Named moves (each a turn or a mirror), then the moves between two rows, first move first; the first pair answered
move k_598:
[ 16.7  -8.9 -25.6  -9.5  -4.3  12.2  -6.2 -12.9 -15.2   7.8 -12.5  -1.2
 -18.7  -7.1  17.1  -3.5   1.6 -18.0  15.1   6.9] -> [ 16.4   1.9 -25.3   2.9   7.1   6.0  -1.5 -20.8  -3.5   0.4 -12.0   3.4
  -8.0  -5.1  17.3  13.9  -5.9 -11.6  18.3  22.8]
[ -2.9   0.5 -19.1  -9.3  23.7 -15.3 -13.1   0.2 -11.9 -23.2 -13.5  -0.2
   6.7   5.4   9.8   9.9   2.1   8.1  11.5   2.5] -> [ -1.6  -8.5 -19.9 -17.0  13.7  -9.0 -14.1   3.3 -16.9 -18.6 -12.7  -1.4
   1.6   1.8  11.9  -2.9   4.2   3.7   4.9 -10.5]
[-13.6  -3.4  16.6 -23.0 -36.5 -21.3  17.3  -9.3  17.6   9.3  -1.5  16.5
  14.5  35.1 -22.6  15.5   1.5  -8.9   1.9  -8.3] -> [-18.8  -2.3  19.3 -25.8 -36.1 -19.1  16.3 -12.6  19.4   8.6   0.9  13.9
  15.2  34.4 -18.8  16.1   2.0 -12.4  -0.4  -8.9]
[  6.3 -14.2  -6.8  15.1   2.9  -8.0   1.2  13.2  -2.7  -1.7 -23.5  -9.3
   9.1  -3.9  12.2 -20.1 -16.4 -13.5   6.3  -9.0] -> [  6.1  -7.5  -7.5  19.9   6.0  -9.2   7.4   9.3   4.7   0.2 -24.7  -8.0
  13.9  -4.1  13.3 -14.5 -20.2 -11.3  11.3  -0.3]
move k_480:
[-10.1  -4.1 -10.8  -2.4 -22.7  12.6   2.5  16.4   4.1  28.7   3.1   0.0
  -7.8  -3.0   1.7 -13.0 -11.8  10.6  17.0 -11.8] -> [-20.9   0.6 -18.7   5.4  -8.4  -3.4  -0.2  23.1   1.9  17.7   4.0   9.3
  -5.1  -1.3   3.2 -11.6  -8.9  14.8  16.2 -19.0]
[ 1.8 14.7 22.0  8.3  2.0 -0.4 14.1 12.1 24.7  2.3 19.5 -2.1 11.4 -8.3
 -8.0 13.1  0.8 21.2 -8.4 11.6] -> [ 11.6   2.3  25.3  -5.6 -11.3  17.8  12.9   8.9  25.4  15.4  16.3 -13.8
   6.3  -5.9  -6.2   1.9  -3.0  17.4 -11.6   9.3]
[ -2.6  -2.8   2.5  11.3   4.6 -16.1 -21.5  -2.1  17.2 -14.7   3.5  23.5
 -14.5  -0.4   9.6   7.2   8.5  -7.9   2.5  28.7] -> [  6.8  -8.8   5.8   5.2  -2.9  -2.6 -14.5 -10.8  21.3  -7.4   1.7  12.7
 -14.8   0.8  11.3   8.2   6.2  -7.1   3.7  39.9]
[ 13.3   7.4   0.1  12.4   5.6 -11.1  13.6 -37.2  -0.3 -32.0  -7.3   0.3
  25.4  -0.7  23.1  44.6   5.8 -15.2  11.8  29.8] -> [ 33.8 -17.5  -1.1 -12.4 -16.5  23.0  11.9 -39.0  -2.5  -8.5  -6.9 -16.8
  14.6  -4.3  22.7  22.5   1.3 -24.4  11.7  22.2]
move k_288:
[ -0.1  18.8 -36.0   2.3  31.3 -18.0  -6.3   4.4   5.5   9.0  -0.2  24.4
  -0.8 -18.7   5.9   5.2   9.9  -0.4  16.5  -0.8] -> [-12.6   7.9 -13.1 -20.0  -5.0 -36.5  -1.3 -11.1 -11.2 -12.4 -11.9   8.5
   3.4  -1.4  -4.5  12.4  38.4 -19.9  -8.2   3.1]
[ 15.7 -10.4  54.2 -14.1 -20.2  13.2   1.1  13.1  35.9  35.1  16.9 -33.7
   2.7  14.3 -30.5 -29.4  -7.4  -0.5 -27.6 -12.7] -> [ 25.8  -0.6  41.9  -0.2  -1.1  21.5   0.6  16.9  45.1  45.4  20.6 -25.0
   4.4   4.9 -23.8 -33.3 -24.8   9.3 -11.1 -12.2]
[  0.9   0.2   6.7  -2.0  -2.1   7.1   4.0   3.9   1.1   3.1   9.4  -0.5
   0.4   6.6 -12.5  -7.0  -8.0  -1.0   0.7   0.5] -> [ -1.9   2.3   9.2  -0.3  -0.5   7.5   3.1   2.7   1.5   1.3   7.6  -2.1
   1.0   4.9 -10.3  -9.1  -4.2  -0.9   0.2   0.7]

Between the rows of a pair lie 2 to 3 moves.
[-26.6  16.5  19.9 -11.0   7.5 -35.9   1.8  18.9   2.3 -21.0   6.0   5.7
  16.1  19.8  -5.0  10.4  18.5  -0.6 -16.1  -9.3] -> [-17.6  16.0  31.9 -16.3  -4.0 -29.9   8.2   5.8  10.7 -19.4   2.2  -7.5
  20.6  22.6  -7.8  17.9  16.5  -3.6 -16.6   3.7]	k_598 then k_480
[-21.5  22.2   6.1  12.3  14.6 -40.5   1.7   5.4  -1.1 -26.0   3.0  16.9
   5.8  10.4  -3.9  14.1   6.9   5.4 -14.7  -1.3] -> [-16.7  -9.5  11.5 -16.8 -16.4 -15.6  -6.5  11.6 -20.0 -12.1   3.4   1.6
  -7.4  12.2  -7.8 -15.1  18.1 -13.5 -31.5 -27.5]	k_480 then k_598 then k_480
[  0.4 -21.8 -21.6 -24.8 -21.8   6.3 -23.2  20.2 -16.5   8.6  -1.1  21.7
 -17.0 -10.8  19.1 -60.2   5.1  -8.2  -6.7 -37.2] -> [ 28.3 -21.8  -5.0 -31.5 -40.6  35.7  -6.1  -4.0   4.0  26.3  -8.5   3.0
  -9.6  -5.8  16.4 -45.3 -10.7  -4.6   1.4  -6.8]	k_598 then k_480 then k_598
[  3.3 -18.2  10.4 -28.1 -20.5  23.3  25.7  10.6 -13.4  19.8  15.7   3.4
 -23.9 -26.8   1.0   5.2  -1.1 -13.7   1.8  12.6] -> [ 10.1  -8.9  -2.1 -10.3  -1.3  26.3  22.9  11.2  -6.9  23.7  20.5  14.5
 -24.0 -33.6   8.9   6.4 -17.9  -1.9  18.2  17.6]	k_288 then k_598 then k_480
[ 28.3 -24.4 -43.9 -10.2  -1.8  40.3 -14.5  -3.1 -19.4  18.5  -9.7   7.6
 -23.9 -17.4  20.0 -23.3  -8.6 -13.0  25.5   0.4] -> [  4.3   7.6 -54.9  25.2  38.2  -7.0 -18.4   4.0 -11.3  -9.3 -10.7  32.7
 -11.9 -16.2  24.3   1.4  -7.6   3.1  31.7   7.6]	k_480 then k_598
[ 10.4  -3.2 -26.7  18.2  25.4   4.0 -13.4  -6.6  -5.6  -1.0  16.8  16.2
 -11.7 -13.7  28.8   8.4 -15.9  12.5  26.7   3.5] -> [  1.6   1.0 -24.0  22.7  31.9  -5.3 -18.1   1.5  -9.9 -11.7  19.0  20.0
 -15.2 -11.4  26.2   9.5  -8.7   9.9  21.3  -1.1]	k_598 then k_480
[ 10.5  -3.0  17.0 -40.4  -8.5   8.7 -16.9 -15.1 -11.5  12.5 -13.7 -10.7
  -9.5 -11.9  18.3  -5.7  14.1  -8.1  -0.7  13.6] -> [  9.4   7.6  -7.7 -17.3  24.5   4.9 -25.0   7.5  -7.7  17.5  -4.1   5.8
 -10.9 -24.9  25.2 -12.7  -2.4   5.2  14.5   0.7]	k_288 then k_480
[-26.9   9.8   8.3 -15.4  11.9 -35.6  -4.1  11.8 -15.6 -26.8   2.9  15.7
  -3.8  -1.3   0.7 -17.4  27.7   4.4 -13.4 -27.2] -> [ -5.6  30.5  32.0  -5.6   1.9 -21.7  18.0 -20.1  18.9 -22.2  -5.0   0.8
  18.6   4.0  -2.7  20.1  13.6  15.3  -0.7  22.9]	k_598 then k_480
[-16.8  16.8   9.8   4.4  20.4 -12.6   2.3  22.3   1.9   8.3  12.6  15.6
 -11.7  -6.7   3.0  -7.9  -0.6  20.9 -13.1 -20.8] -> [  0.1  -2.7  26.0 -17.5 -15.1  16.6  10.4   4.9   5.5  23.6   9.7  -7.4
 -14.6  -2.7  -3.2 -15.3  -2.1  10.9 -20.3 -13.7]	k_480 then k_480 then k_598
[ 14.1 -16.3  -5.7  -1.1   5.0  31.5  -5.7  20.3  11.8  47.7  30.7   7.3
  -8.1 -34.2  -0.6 -19.1 -39.1  10.4  21.4 -26.9] -> [-35.6 -21.8  18.0 -25.1 -23.4 -28.4 -15.1  21.8 -25.8   1.9  22.4   2.0
  -6.6 -11.8 -13.3 -14.6  18.9 -15.5 -23.9 -46.6]	k_288 then k_480
[-12.5   8.3  23.4   2.3  -7.4 -15.4  18.6   7.8  11.5 -12.6   6.9  -9.4
  18.1   6.1 -17.9   8.8   6.5  10.3 -14.0  11.9] -> [-13.9   4.2   2.4   5.0   8.8 -16.7   0.1  32.3   4.5  -2.1  19.6   4.3
  10.3  -6.0 -15.2 -10.6  -1.3  14.4 -13.3 -17.9]	k_288 then k_598 then k_480
[ -0.1 -16.5  15.2 -15.8 -21.2  10.8  -3.7  -4.0  -1.7   6.9  -6.7  -7.8
  -0.1   0.4  -1.5  -6.0   9.8 -14.4  -4.2  -6.8] -> [-21.7  -3.2   7.8   1.3   3.8 -23.0  -7.0  11.3  -7.8 -11.9  -2.6   8.9
   1.3   1.2  -0.5  -2.5  18.7 -10.1  -5.1 -15.7]	k_480 then k_480
[-14.1   1.4  29.0 -20.9 -37.7   3.3  10.1 -13.1  11.3   5.7 -13.7 -27.0
   4.6   2.8 -11.8  -9.9  22.4 -18.7 -18.3 -16.8] -> [-33.9  19.2  20.7   1.8 -10.1 -30.7  10.0  -0.1   9.5 -14.7 -12.4  -8.9
  11.1   2.1  -9.2  -0.5  30.8 -11.5 -20.8 -19.1]	k_480 then k_480 then k_480
[-0.5 -3.4 18.2 -9.8 -9.2  8.9 14.2 -3.3  7.4 14.7 13.9 -8.5  7.9 11.2
  0.8  2.7 -7.1  8.5 -1.0  4.4] -> [-14.3   1.1   3.9   0.8   9.3 -13.1   4.6  13.1  -1.0   2.3  17.4   1.8
   4.8  10.1   1.2   1.7   1.2   9.2  -4.4 -13.7]	k_480 then k_480 then k_480
[ 13.6  12.9  18.6  -4.3  -9.7 -15.0   0.7 -56.6   8.0 -11.3 -29.5   0.5
   0.7  19.1   4.1  49.2  12.8  -8.3  13.0  46.3] -> [-10.1  27.4   3.5  11.2  17.9 -48.2 -13.5 -43.4   3.8 -27.8 -26.1  20.9
   2.5  17.7  10.7  46.2  16.9  -3.5  16.9  31.2]	k_598 then k_480 then k_598
